Each path below is one point turned by a fixed rotation once a step. After each direction that follows a path, write how fast that rotation turns it, in deg/step (0 if it stays still).
Each turn is a multiple of 5 degrees from 10 to 175, or 0.
Each row of a path follows its step; steps can be skipped.
Path 1:
step 2: [-0.84 -1.20 -1.03  1.08  0.94 -2.37  0.14  1.06 -0.03 -1.43  2.07 -1.15
 -0.76  3.66 -1.65 -0.33 -1.83 -2.35  0.70 -4.18 -0.81 -0.42  1.30 -0.52
 -1.66 -0.97 -0.27  1.20 -1.14  2.28  0.51  0.64 -1.87  0.31 -2.79  1.02
  0.77 -0.75  1.43  1.43 -0.26  1.28  0.21 -0.78  0.51  0.77 -1.76 -0.40
  2.10  1.63  0.98 -0.48  0.23 -0.42  1.67  0.02 -1.25  0.14 -2.22  1.23
  0.30 -0.66 -0.81  1.92 -0.18 -0.10 -0.16  1.61 -4.27 -1.87  3.20  0.48
  2.76  0.99 -0.51  0.77 -1.84  1.26  0.98  3.21  0.77  0.89  1.21 -1.63
  1.45  0.97  1.99]
step 8: [ 1.21 -0.56 -1.14  0.51  1.79  0.69  1.75  0.04  1.25  1.33  2.31  1.30
  0.81  0.61 -0.22  0.63  0.54 -0.45 -0.77  0.76 -3.90 -0.58  1.38  0.70
  1.89 -1.41  0.44  2.23 -1.33  0.15  0.04  2.12 -0.79  1.31 -2.50 -2.48
  0.77 -1.88  0.27 -1.87 -0.62  0.52  1.14 -2.19 -2.00  0.50 -2.65  1.28
  3.51  2.28  0.62  0.45  0.26 -0.19  0.16  1.82  2.52 -3.31 -0.87  1.37
  2.61  0.47  0.98  1.94  0.71 -0.17  1.07 -0.81 -2.69  0.99  0.87 -2.61
 -0.21 -0.31  1.56  1.76  0.82 -1.48  1.27  2.19 -2.40 -0.24 -0.22  2.19
  0.86  1.29  0.76]
step 13: [ 0.28 -1.93  3.01 -2.32  3.63 -0.58  0.60 -0.27 -1.46 -1.76  1.00  1.06
 -0.57 -1.02 -0.05 -0.97 -1.63  1.89  0.88 -0.98 -0.79  1.69 -0.35  1.34
 -1.20  0.09  2.16  1.41 -1.69  2.71 -1.02  2.07  0.46  0.28 -1.03  1.54
 -2.75  2.34  0.71 -0.64 -0.03  0.62 -2.71  1.26 -0.02 -1.02 -1.39 -0.48
 -0.28  2.34 -4.03  0.82 -1.38  0.51  1.34 -2.42 -0.01  1.51  0.17  1.37
  0.20  0.90 -0.32  1.19 -0.94 -1.12  0.57  0.60 -2.83  0.06  0.47 -0.98
  3.36 -0.50  1.05 -0.04  0.93  2.96  2.39  1.18 -0.72 -0.44 -1.16  0.93
  0.81  0.51 -2.40]
step 15: [ 0.84 -1.34 -2.88  0.87  0.33 -0.13  0.88 -2.17  0.20 -1.57  0.96 -1.03
  0.28 -0.30  1.31 -1.28  1.86  0.70  0.62  0.78  1.21 -1.06 -0.07 -0.77
  0.19 -0.96  1.92 -1.31  0.46 -0.08  0.65  1.50  0.11 -1.37  0.63  0.51
 -1.35  3.11 -0.35 -1.05  2.30  1.19  2.94  2.12  0.34 -0.41 -2.41 -0.05
  2.12  0.83 -0.16  0.98 -2.97 -1.30  1.07 -0.52  0.52 -0.49 -0.04  1.82
  1.87  2.08  0.50 -0.06  0.49 -1.15  0.82 -1.05 -2.92 -0.52  5.06 -0.45
 -0.49 -1.48 -1.00  1.41  2.49  0.69  2.53  3.16 -2.49  1.05  1.13  1.07
 -0.82 -0.36  2.92]
step 20: [ 3.42  0.27  0.80 -0.16  3.91 -1.75  1.36 -1.18  1.65 -1.33  1.15  1.73
 -1.10 -1.18  2.58  3.05 -2.64 -1.29  2.03  0.38 -0.51  1.91 -0.41 -1.63
  0.19 -1.09 -0.74  1.48  2.55 -0.47 -0.91 -0.62  0.01 -1.35 -0.02  1.04
 -2.51  0.63 -0.84 -2.67 -0.64  0.36  1.88  1.01 -2.14 -0.90 -1.41  0.82
  0.07 -1.55 -2.52  2.16  0.96  0.52  0.42 -0.39 -2.03  1.41 -1.51  1.94
 -1.77 -2.84 -1.66  1.64  3.70  0.59  0.18  0.73 -1.57 -0.01  0.54 -0.69
 -0.60  0.76 -0.07 -0.66  1.16  1.65 -0.09  0.98  0.27  0.20 -0.90  0.55
  0.95  2.25 -0.83]
step 22: [ 3.43  1.47  1.08 -3.43 -2.23  2.17  1.46 -0.05  0.81 -1.66  1.51  0.98
 -1.50 -1.75  2.37  0.14  0.91  1.94 -0.07 -1.07 -1.53  0.14  0.61 -0.99
 -1.55  0.21  0.88  0.39  0.36 -2.61 -2.24 -3.81  0.19 -2.23 -0.89  0.39
 -1.14  1.89 -1.60  0.06  0.55  1.61  0.68  1.41  0.27  3.72 -1.81 -1.53
  2.08 -0.84  1.00  1.93 -1.13 -1.11 -1.69 -1.73 -0.18 -0.59  0.67  1.46
  0.18  1.13 -2.03 -2.58  2.55 -0.95  1.00  0.20 -0.46  0.38 -0.42 -1.88
 -0.99 -1.81  0.13  0.37  0.21 -0.17  2.54  0.76 -0.79 -1.23 -0.32  0.28
  0.26 -1.47  2.18]
step 26: [ 2.24 -2.06 -0.63  0.33  0.26  0.69  1.28  0.96 -0.48 -0.21 -1.80  0.61
  0.86 -1.97 -2.02  3.07 -0.88  1.46  2.34 -0.26 -1.52 -1.18 -0.75  0.91
  1.40 -0.93  3.33  0.08  2.52 -0.44 -0.43 -0.60 -3.63 -2.05  1.61  0.15
 -2.49  1.68 -0.14 -0.16  3.76  0.37 -0.41 -1.16  0.18  0.78  1.03 -0.49
  1.78 -1.57 -1.68  1.00 -0.33  0.41 -2.38 -0.69 -0.68  1.50 -1.44  0.57
 -0.65 -1.96 -0.89 -0.81  0.20 -2.16  1.67  1.94 -0.09  0.75  3.49 -3.86
  0.57 -2.29  1.46  0.17 -0.39  0.28  1.25  0.81 -1.87 -0.28  0.58  0.12
  2.44 -0.21 -0.39]
Speeds:
[-0.05  0.09  0.30 -0.20 -0.20 -0.13  0.33 -0.26 -0.13  0.26 -0.32  0.03
 -0.19  0.36  0.00  0.21 -0.18  0.13  0.43 -0.73  0.40  0.24  0.87  0.02
  0.31 -0.08  0.31 -0.46  0.10 -0.35  0.26  0.54 -0.21  0.01  0.21 -0.12
 -0.44  0.45 -0.27 -0.06  0.19 -0.86  0.50 -0.19 -0.25 -0.58  0.13  0.25
  0.21 -0.33 -0.06  0.12 -0.25 -0.33 -0.68  0.15 -0.26  0.50  0.33 -0.04
 -0.30  0.18  0.16 -0.16  0.10  0.37  0.47 -0.25  0.08 -0.05 -0.16  0.05
 -0.36  0.09  0.06 -0.22  0.08 -0.58  0.38  0.04  0.07  0.26  0.14  0.34
 -0.06  0.41  0.75] | 65
[-0.17  0.37  0.01  0.41  0.74 -0.04 -0.13 -0.35  0.15  0.63  0.45 -0.08
  0.19 -0.08  0.38  0.25  0.27 -0.31  0.08  0.21  0.61 -0.26  0.78 -0.01
 -0.50 -0.15  0.26  0.46  0.49 -0.11  0.21  0.18  0.10 -0.12  0.12  0.50
 -0.10 -0.77 -0.31  0.35  0.02 -0.04 -0.08  0.39  0.07 -0.09  0.05  0.17
 -0.29  0.15  0.31  0.03  0.55  0.24  0.28  0.15  0.02  0.39 -0.24  0.48
  0.92 -0.12  0.12 -0.08  0.28  0.05  0.46 -0.47  0.11  0.03  0.18  0.26
 -0.15 -0.02  0.12 -0.15  0.73 -0.16 -0.30  0.13 -0.17  0.12 -0.07 -0.40
  0.06  0.35  0.00] | 85
[-0.21 -0.26  0.01 -0.14 -0.13 -0.53 -0.45  0.07  0.46 -0.10  0.32 -0.27
  0.09 -0.18  0.29 -0.29  0.00  0.64  0.42 -0.18  0.39  0.40  0.39  0.00
 -0.65  0.08 -0.67  0.75  0.01 -0.25 -0.08  0.13 -0.15  0.32 -0.11 -0.26
  0.15  0.34  0.37  0.12  0.25  0.33  0.27  0.14 -0.04  0.22  0.11  0.21
 -0.07 -0.58  0.23  0.64 -0.08  0.47  0.17  0.43  0.12  0.36  0.06 -0.46
 -0.32 -0.05 -0.36 -0.24  0.09 -0.04  0.04  0.20  0.22 -0.06 -0.03  0.56
  0.18  0.41 -0.07  0.56 -0.08  0.00  0.08  0.63  0.71 -0.09 -0.44  0.35
  0.35  0.26 -0.27] | 160
[-0.23 -0.48 -0.68 -0.08 -0.10 -0.35 -0.08  0.15 -0.13  0.16  0.73 -0.13
 -0.35 -0.09 -0.14 -0.57  0.38  0.43 -0.19 -0.20  0.53  0.05  0.06  0.44
  0.10 -1.00  0.32 -0.30  0.72  0.43  0.27  0.15 -0.16 -0.30  0.11  0.20
 -0.19  0.25  0.73  0.35 -0.29  0.03 -0.37  0.31  0.27 -0.22 -0.17 -0.45
  0.43  0.50 -0.25 -0.23 -0.13  0.23 -0.27  0.06  0.08 -0.12 -0.03  0.12
 -0.06 -0.07 -0.61  0.29 -0.44  0.02  0.37 -0.09  0.26 -0.33 -0.20  0.08
  0.23  0.25 -0.07  0.04 -0.21  0.13  0.04  0.10 -0.44  0.09  0.27  0.34
 -0.49  0.16 -0.05] | 170
[ 0.35  0.31 -0.90 -0.16 -0.07  0.16  0.43 -0.20 -0.23 -0.18  0.02  0.48
 -1.33 -0.09  0.23  0.21 -0.67  0.07 -0.09 -0.12 -0.09  0.37  0.04 -0.24
 -0.48 -0.05 -0.30  0.35 -0.08 -0.28 -0.12 -0.33 -0.08  0.06  0.07 -0.57
  0.08  0.02 -0.03  0.10  0.20 -0.14  0.13 -0.22  0.15 -0.22  0.19  0.07
 -0.24 -0.26  0.32 -0.42  0.36  0.25  0.77  0.19 -0.25 -0.47 -0.16  0.39
  0.06  0.07 -0.13  0.53 -0.01 -0.25 -0.14 -0.70  0.45 -0.36 -0.27  0.00
 -0.22  0.43  0.32  0.00 -0.08  0.01  0.21 -0.13 -0.24  0.15  0.30  0.24
  0.12  0.03  0.20] | 25
[-0.32  0.27 -0.42  0.20 -0.17 -0.32 -0.17  0.24  0.80 -0.18 -0.18  0.26
  0.33 -0.32  0.05  0.38  0.18 -0.12  0.20 -0.11  0.38 -0.26 -0.01  0.23
  0.05 -0.05 -0.01  0.36 -0.55 -0.23 -0.08 -0.02 -0.47 -0.39  0.09 -0.11
 -0.17  0.20 -0.14 -0.14  0.04  0.35 -0.56 -0.07 -0.06  0.08 -0.35  0.12
  0.62 -0.15  0.14 -0.17 -0.45  0.34  0.15 -0.20 -0.15  0.07  0.25 -0.73
  0.56  0.35  0.17 -0.33  0.13  0.52  0.14 -0.25  0.53 -0.28 -0.06 -0.67
 -0.60  0.20  0.19  0.45  0.17 -0.05  0.05 -0.21 -0.72 -0.12  0.01  0.13
 -0.16 -0.89  0.30] | 100
[ 0.63  0.33  0.26  0.70  0.03 -0.37  0.09  0.32 -0.17 -0.28 -0.35 -0.03
  0.16 -0.38  0.75 -0.37  0.25 -0.04 -0.15  0.00  0.48 -0.12 -0.04 -0.13
 -0.19  0.05 -0.19 -0.07  0.38  0.12 -0.64 -0.39 -0.33  0.18  0.11  0.35
 -0.09 -0.42  0.03 -0.23 -0.07  0.24  0.68  0.30 -0.06  0.22 -0.08 -0.39
 -0.01 -0.20  0.36 -0.74  0.16 -0.27 -0.06 -0.05  0.00 -0.14  0.58 -0.29
  0.06  0.35  0.11  0.20  0.33  0.10  0.15  0.53 -0.05  0.15 -0.87  0.03
 -0.53 -0.01 -0.35 -0.30 -0.38  0.06  0.38  0.05 -0.17  0.17  0.13  0.44
 -0.35  0.54 -0.16] | 135
